A single turn carries every row of the set below to another of its rows. Some are shown first; where does it send the rows asked next?
j_125: [35,-14,-32,137,16,423,-318,192,110,-2,-145,143,-320,-74]
j_128: [-210,-28,-44,-315,92,84,-258,201,251,127,-50,-116,-322,21]
j_872: [52,-49,-184,45,29,276,-339,73,64,-113,-33,56,-127,-104]
j_158: [-114,-101,-151,-265,-209,174,-89,212,-70,148,7,211,-157,56]
j_419: [-5,109,55,59,115,328,-124,115,-31,102,174,18,-130,-118]
j_201: [69,-184,-92,-6,28,322,-61,-14,9,290,37,-135,-247,-93]
j_154: [-256,-164,-155,-111,-27,15,-158,222,208,346,-201,12,-301,-51]
j_105: [-77,-120,-228,-224,-201,120,-72,155,-19,118,-44,268,-224,-54]
j_163: [-42,44,-116,-70,191,158,-129,-34,-52,63,75,-84,-247,-159]
j_493: [44,-18,27,3,-17,522,-341,267,52,42,-53,55,-252,-59]
j_613: [-271,51,27,-72,66,12,-75,219,290,233,-9,-68,-233,-86]
j_350: [3,-135,-122,-121,-36,478,-371,252,52,155,-151,200,-247,0]
j_867: [-62,53,22,-92,28,422,-277,295,296,43,-177,151,-263,-68]
j_499: [-111,12,32,129,48,131,-83,117,-54,209,117,-159,-197,-106]
j_127: [-89,-25,41,119,68,139,-200,124,-12,179,254,-65,-237,-5]
j_483: [-93,-64,-63,45,23,223,-102,76,-213,293,89,-11,-102,-21]
j_671: [-116,27,-12,110,44,206,-114,59,-91,286,105,-84,-104,-155]
j_738: [-256,-79,-60,-101,-36,80,-249,239,332,312,-128,-25,-284,-133]
j_570: [-3,-13,-15,-49,-46,538,-387,234,97,138,-99,109,-186,-71]
j_860: [-125,0,-153,-225,-172,158,-27,225,-41,115,26,243,-150,95]
j_11: [-290,-39,41,5,-38,111,-201,299,275,189,-184,-80,-318,68]
j_215: [-151,-69,-59,-62,29,21,-245,118,66,68,166,-159,-68,72]
j_145: [-144,-82,-170,-202,-209,147,-12,168,-93,133,-127,207,-143,18]
j_883: [52,-174,-52,-103,-36,521,-184,114,139,227,-214,-60,-266,-6]
j_571: [-41,75,-35,-175,96,447,-270,136,44,-33,-247,-12,-226,2]
j_766: [-80,-27,-210,-215,-154,165,-57,208,9,85,5,324,-209,24]
j_450: [-205,-96,-25,-72,-27,98,-225,311,341,191,-159,-46,-375,-98]
j_256: [-87,-235,-61,-174,-26,216,-121,133,247,357,-63,-170,-302,7]
j_818: [-148,2,-193,-180,-162,134,15,207,-5,112,-95,260,-196,40]
j_66: [-202,-43,-93,-63,-39,138,-254,209,247,-7,-306,-86,-140,64]

j_450 goes to j_493
j_872 goes to j_215
j_11 goes to j_125
Now find these:
j_738 goes to j_570
j_766 goes to j_860
j_571 goes to j_163
j_145 goes to j_105
j_154 goes to j_350
j_613 goes to j_867
j_256 goes to j_883

A single turn carries every row of the set below to another of its rows. Some are shown first; where does it send the rows asked next?
j_932: [296,154,118,175,11,-42,-13,-126,-135,82,52,99,-130,163]
j_172: [89,32,17,-70,-111,150,10,137,135,181,-56,255,112,-98]
j_732: [254,38,60,-173,171,-214,-56,-3,-28,195,36,233,94,-206]
j_491: [-61,-28,158,60,186,2,-173,182,-226,-79,42,22,6,-137]
j_279: [247,-5,-114,-89,-15,-27,102,101,-24,132,-68,291,37,-206]
j_404: [117,15,-50,-113,-18,110,-7,67,117,108,-182,304,32,-69]
j_389: [-33,110,129,153,208,-47,-153,258,-122,-111,3,130,178,-4]
j_886: [-103,87,142,40,268,-45,-104,187,-35,-26,17,-52,119,-125]
j_665: [-28,159,84,-50,-80,-187,-56,45,-118,318,72,139,64,210]
j_231: [174,218,194,175,216,-90,-15,313,-65,135,8,26,146,8]
j_779: [33,198,-26,58,16,-82,-46,-132,-106,182,164,43,-142,187]
j_175: [167,7,-2,-62,-17,24,56,-46,44,145,-94,354,213,-101]
j_900: [-91,-38,167,-25,190,-163,-171,198,-128,-106,12,58,-39,-73]
j_345: [103,169,87,96,-32,-166,131,-53,-210,115,56,38,-142,184]
j_306: [199,130,83,137,-77,-85,38,-83,-50,8,169,96,-128,199]

j_665 goes to j_231
j_389 goes to j_279
j_172 goes to j_932
Now find these:
j_175 goes to j_345
j_491 goes to j_404

A single turn carries every row of the set below to another of its rows. Some are shown first; where does it send the rows asked next?
j_496: [-93,17,33,-44,-58,-79,-54,-168,-138,4,-103,171]
j_632: [-82,-134,-93,88,-78,41,119,135,-16,93,161,-193]
j_595: [82,179,-94,144,44,-159,-228,-17,171,25,63,30]
j_740: [34,-10,11,97,-340,3,-169,-8,134,101,-87,70]
j_981: [119,17,69,66,-78,-272,-235,56,17,79,102,155]
j_618: [107,4,35,160,-188,116,66,188,208,192,91,-37]
j_865: [-82,-143,-96,125,161,-138,-104,-39,-20,57,127,134]
j_248: [148,85,-40,2,-97,95,-122,-132,138,5,276,-155]
j_814: [61,74,142,42,157,-27,124,-83,41,-185,42,102]
j_506: [18,244,-4,120,-51,-6,-200,21,-138,58,19,3]
j_153: [-90,-57,-83,49,-73,173,119,-157,240,68,92,-65]
j_454: [207,-7,203,-23,51,-66,173,-46,24,-109,163,-18]
j_371: [-25,13,-6,-23,-249,212,-2,-60,246,59,-18,41]
j_63: [204,31,81,30,-185,-251,-139,130,-25,-9,111,81]
j_130: [102,-109,-2,162,-202,-190,-92,98,66,135,-7,230]
j_786: [-106,31,73,-6,101,173,205,-53,37,-35,-3,19]
j_75: [174,86,25,66,-36,-15,-22,125,292,-25,261,-75]
j_265: [12,-112,91,-104,-32,-89,147,-190,-63,-100,33,89]
j_72: [-123,-9,-10,28,-223,-78,-130,-43,-90,6,-154,117]
j_140: [-27,-151,-8,136,-228,60,-48,103,210,196,-54,104]
j_412: [92,131,47,-83,-120,-40,-52,116,-17,65,151,-251]
j_670: [179,31,25,105,-88,29,149,181,258,46,193,-68]
j_319: [-108,-81,26,7,23,-94,-16,-261,-101,51,20,148]
j_951: [-48,-195,-53,-72,-11,-16,35,-146,96,210,151,-121]
j_413: [217,163,113,85,72,-1,96,81,206,-78,130,99]
j_889: [-122,-10,-43,71,-1,230,186,-95,140,72,-1,54]
j_466: [-146,65,-97,204,118,-54,89,21,-79,105,-48,-12]
j_716: [243,74,131,79,-91,-222,42,83,-65,-78,116,-1]

j_454 goes to j_740
j_412 goes to j_506
j_153 goes to j_75
Now find these:
j_618 goes to j_716
j_371 goes to j_413
j_595 goes to j_865
j_889 goes to j_670

